In the data rows, zero lies at 4.5, halfway between 4 and 5.
Here is a table of points, one per row:
[5,2,4,5,2,8,6,4,5,3,3,6,4,6,7,2,5,5,5,5,5,2,4,5,5,5,5,5,5,3,3,6,3,4,5,5,6,5,2,5,3,3,5,5,7,5,4,4,6]
[2,5,5,5,6,1,4,6,4,3,6,4,5,3,2,7,4,4,7,2,2,6,5,6,2,7,5,5,5,3,8,4,3,4,8,4,4,6,4,4,1,5,7,6,5,4,5,3,2]
[2,1,8,5,8,4,2,5,0,3,6,7,8,4,1,6,4,7,5,3,0,4,6,7,5,7,6,3,3,1,8,5,3,5,6,3,4,3,7,5,2,6,5,3,2,5,5,7,2]
[5,5,3,5,2,5,5,5,6,4,4,4,4,4,6,3,3,5,4,6,8,2,6,2,5,3,6,4,3,7,1,7,5,6,4,4,3,4,4,6,5,5,4,4,5,2,6,4,6]
[4,6,4,5,6,2,4,4,6,5,6,3,4,4,2,6,6,1,5,3,2,9,4,6,3,6,1,6,6,4,8,1,4,4,5,7,5,6,4,1,5,3,6,6,4,8,3,2,4]
[6,6,4,5,6,4,5,0,7,6,5,5,2,8,1,3,5,5,0,5,5,7,4,6,7,3,2,3,7,5,6,3,9,6,3,3,4,3,5,3,9,8,1,5,2,5,3,5,4]
[3,3,8,6,8,1,3,4,2,4,7,7,5,4,0,7,4,5,5,1,0,6,5,9,3,6,4,3,5,2,9,4,5,4,8,3,3,3,5,4,2,8,5,6,3,3,5,5,0]
[5,2,7,1,2,6,4,9,1,7,2,6,7,1,8,6,2,6,6,7,6,1,4,3,5,3,9,4,3,4,1,6,2,5,4,4,6,3,6,7,2,3,5,3,4,4,5,8,4]
[4,1,9,3,3,7,2,8,0,5,4,7,8,2,7,4,3,7,4,5,5,0,6,5,6,4,8,3,2,3,3,8,1,4,6,5,6,3,5,5,2,3,7,4,5,5,4,7,4]
[5,4,4,7,3,6,6,2,6,3,5,6,3,7,6,3,6,4,5,3,4,4,3,8,3,6,3,5,6,2,5,5,5,3,6,4,5,6,1,6,2,5,4,6,7,3,4,3,4]
[5,8,2,5,5,5,6,2,8,5,5,2,3,6,4,3,6,4,3,5,6,6,4,3,6,4,2,5,6,7,3,3,7,5,2,5,5,5,4,4,8,5,3,4,5,5,4,3,7]
[6,8,2,4,4,4,6,2,8,6,4,2,2,6,4,4,5,3,3,6,7,7,3,3,5,3,3,5,7,7,3,3,7,5,3,5,5,5,3,3,8,5,3,5,5,5,3,3,7]
[6,2,8,2,2,5,3,9,1,7,3,7,6,1,7,4,1,6,5,6,7,2,5,4,4,2,8,3,4,5,2,7,3,6,5,4,5,2,6,6,3,4,6,3,4,3,4,8,3]
[6,5,4,5,4,3,6,2,6,5,5,5,1,6,3,5,2,5,3,6,6,5,5,6,5,2,5,3,6,5,5,5,8,4,6,3,3,3,4,5,4,8,3,6,4,2,5,4,3]
[3,5,4,5,5,5,2,5,5,4,5,4,7,3,4,4,7,3,6,3,2,6,5,4,4,7,2,6,3,5,6,3,2,5,3,7,5,6,6,2,6,1,7,4,3,8,4,3,6]
[5,3,5,4,5,5,6,4,4,5,3,5,4,6,5,4,3,7,3,7,6,2,5,4,7,3,7,2,4,5,3,6,6,4,4,2,4,3,5,6,4,6,3,4,4,3,5,7,5]
[5,5,7,4,1,4,3,7,4,6,5,6,5,0,6,4,1,4,5,4,7,3,6,5,2,3,5,4,5,5,4,8,4,6,7,5,2,2,3,7,4,6,6,5,4,1,5,5,1]
[5,5,3,4,2,5,6,6,5,5,3,3,4,4,8,5,2,5,5,8,8,2,5,1,5,3,8,5,3,7,0,5,3,4,4,4,4,6,4,6,4,3,5,4,6,4,5,5,7]
[3,4,6,5,6,5,2,4,4,4,6,5,8,4,3,4,7,4,4,2,2,5,6,5,5,7,2,5,3,4,7,3,3,6,2,6,4,5,7,2,7,2,5,3,2,7,5,4,5]
[5,4,6,2,2,4,5,9,3,6,3,4,5,1,8,6,2,4,7,6,6,3,4,4,3,3,8,5,5,4,2,5,3,4,6,4,5,4,4,7,1,4,5,5,6,3,5,6,3]
[4,3,6,4,7,5,2,4,2,4,5,5,7,5,2,4,7,5,4,3,1,6,5,5,6,7,2,4,3,3,8,3,4,5,3,6,6,4,8,2,6,3,4,3,2,8,4,5,4]
[5,9,1,6,3,5,5,4,9,5,5,1,3,4,5,3,6,2,4,4,8,6,5,2,3,4,2,6,6,8,2,4,6,6,2,6,4,7,2,4,9,3,4,4,6,4,4,2,8]
[3,6,3,5,6,3,3,4,6,4,6,3,5,4,3,5,7,1,7,2,2,8,4,5,2,6,1,7,5,5,7,2,3,4,4,7,4,7,4,2,5,2,6,5,5,7,4,2,5]
[5,6,3,4,4,7,4,3,6,5,4,3,5,6,5,2,6,5,2,6,6,4,5,2,7,4,3,4,4,7,2,5,6,7,0,5,5,4,6,4,9,3,3,2,4,6,4,5,7]
[5,6,3,6,4,4,6,3,6,4,5,4,2,5,4,5,3,5,4,5,6,4,4,5,4,3,5,4,5,5,4,5,7,4,6,3,3,4,3,6,4,7,3,6,5,2,6,4,4]
[3,4,5,6,6,5,1,5,4,3,7,5,7,4,3,3,8,4,4,2,2,5,7,5,4,7,1,5,3,4,7,4,3,6,2,7,4,5,6,2,7,2,6,3,3,7,4,4,5]
[1,2,5,5,9,7,2,4,1,1,5,5,9,7,3,4,9,6,4,3,0,3,5,4,7,9,3,6,1,2,7,2,3,5,0,4,5,5,9,4,6,2,3,1,3,8,7,6,5]
[5,2,7,1,2,6,3,9,1,6,2,6,7,1,9,5,2,6,6,7,6,1,5,3,4,4,9,5,3,4,1,7,1,6,4,4,5,3,6,7,3,3,6,2,4,4,5,8,4]
[6,8,1,3,4,3,7,3,8,6,3,1,1,6,5,5,4,3,4,7,7,7,2,3,5,3,4,6,7,7,3,2,6,4,3,6,6,6,3,3,7,4,3,5,5,6,2,3,7]
[4,6,6,7,7,2,3,2,5,5,7,5,4,4,0,5,7,2,4,1,1,9,5,7,3,6,0,5,6,4,9,2,6,5,5,6,4,5,5,1,6,5,5,6,3,6,4,3,2]
[5,7,2,4,6,4,6,2,7,5,3,2,2,7,4,5,6,4,3,6,5,7,3,3,7,3,4,5,6,6,3,2,7,4,2,4,6,5,5,3,7,5,2,5,5,6,3,4,7]
[4,2,4,5,3,9,6,4,4,3,3,6,5,6,8,2,6,6,5,4,4,1,4,5,5,6,5,5,4,3,3,6,3,4,4,4,6,5,3,6,3,3,5,4,7,4,5,5,6]
[5,3,4,6,3,7,6,2,5,3,4,6,2,7,6,3,6,4,5,3,4,4,3,7,4,6,3,5,6,2,5,5,5,3,7,4,5,5,2,5,2,5,4,6,7,3,4,3,4]
[5,7,1,3,6,4,7,2,7,5,3,2,2,8,4,5,5,4,3,7,5,7,2,3,6,3,4,5,6,6,3,2,7,4,2,4,6,5,5,4,7,5,2,4,5,6,3,4,7]
[5,6,3,5,4,4,6,3,6,4,4,4,3,5,5,5,3,5,4,6,6,4,4,4,5,3,6,4,5,5,3,5,6,3,6,3,3,5,3,7,3,7,3,5,5,2,6,4,4]
[3,4,7,6,8,1,3,4,3,4,7,6,5,4,0,7,4,5,6,2,1,6,5,8,3,6,4,3,5,2,9,4,4,4,9,4,3,4,5,4,1,7,6,6,3,4,5,5,1]
[5,4,3,3,3,5,6,6,5,5,3,4,4,5,7,5,3,6,4,8,7,2,4,2,6,3,8,4,3,6,1,5,4,4,4,3,5,5,5,6,4,4,3,4,5,4,5,6,6]
[5,2,8,3,4,3,4,7,2,6,4,6,5,3,6,6,2,6,5,5,5,3,4,6,4,3,8,3,5,3,5,6,3,3,9,5,6,4,3,5,0,5,6,7,5,5,3,5,3]
[5,7,2,6,3,4,6,4,7,4,5,3,2,4,5,5,3,4,5,5,7,4,4,3,3,3,5,5,5,6,3,5,6,4,6,4,2,5,2,6,4,6,4,6,6,2,6,3,5]
Along one direction, these points spread out more than along any other. Take the direction at right angles to it along which they spread out most. Then take the direction at right angles to both along which they spread out most. Go by this last direction. Where along it does each point below lie, from 0 to 99? The average is 50, and the first point in the table lies past the average. One standard deviation of the points above along it is 16.
[5,7,2,4,6,4,6,2,7,5,3,2,2,7,4,5,6,4,3,6,5,7,3,3,7,3,4,5,6,6,3,2,7,4,2,4,6,5,5,3,7,5,2,5,5,6,3,4,7] 55
[3,3,8,6,8,1,3,4,2,4,7,7,5,4,0,7,4,5,5,1,0,6,5,9,3,6,4,3,5,2,9,4,5,4,8,3,3,3,5,4,2,8,5,6,3,3,5,5,0] 22
[5,2,7,1,2,6,4,9,1,7,2,6,7,1,8,6,2,6,6,7,6,1,4,3,5,3,9,4,3,4,1,6,2,5,4,4,6,3,6,7,2,3,5,3,4,4,5,8,4] 63
[5,6,3,5,4,4,6,3,6,4,4,4,3,5,5,5,3,5,4,6,6,4,4,4,5,3,6,4,5,5,3,5,6,3,6,3,3,5,3,7,3,7,3,5,5,2,6,4,4] 33
[3,5,4,5,5,5,2,5,5,4,5,4,7,3,4,4,7,3,6,3,2,6,5,4,4,7,2,6,3,5,6,3,2,5,3,7,5,6,6,2,6,1,7,4,3,8,4,3,6] 73
[5,5,3,4,2,5,6,6,5,5,3,3,4,4,8,5,2,5,5,8,8,2,5,1,5,3,8,5,3,7,0,5,3,4,4,4,4,6,4,6,4,3,5,4,6,4,5,5,7] 58
[3,4,5,6,6,5,1,5,4,3,7,5,7,4,3,3,8,4,4,2,2,5,7,5,4,7,1,5,3,4,7,4,3,6,2,7,4,5,6,2,7,2,6,3,3,7,4,4,5] 72
[5,4,3,3,3,5,6,6,5,5,3,4,4,5,7,5,3,6,4,8,7,2,4,2,6,3,8,4,3,6,1,5,4,4,4,3,5,5,5,6,4,4,3,4,5,4,5,6,6] 57
[6,8,2,4,4,4,6,2,8,6,4,2,2,6,4,4,5,3,3,6,7,7,3,3,5,3,3,5,7,7,3,3,7,5,3,5,5,5,3,3,8,5,3,5,5,5,3,3,7] 49
[6,6,4,5,6,4,5,0,7,6,5,5,2,8,1,3,5,5,0,5,5,7,4,6,7,3,2,3,7,5,6,3,9,6,3,3,4,3,5,3,9,8,1,5,2,5,3,5,4] 41
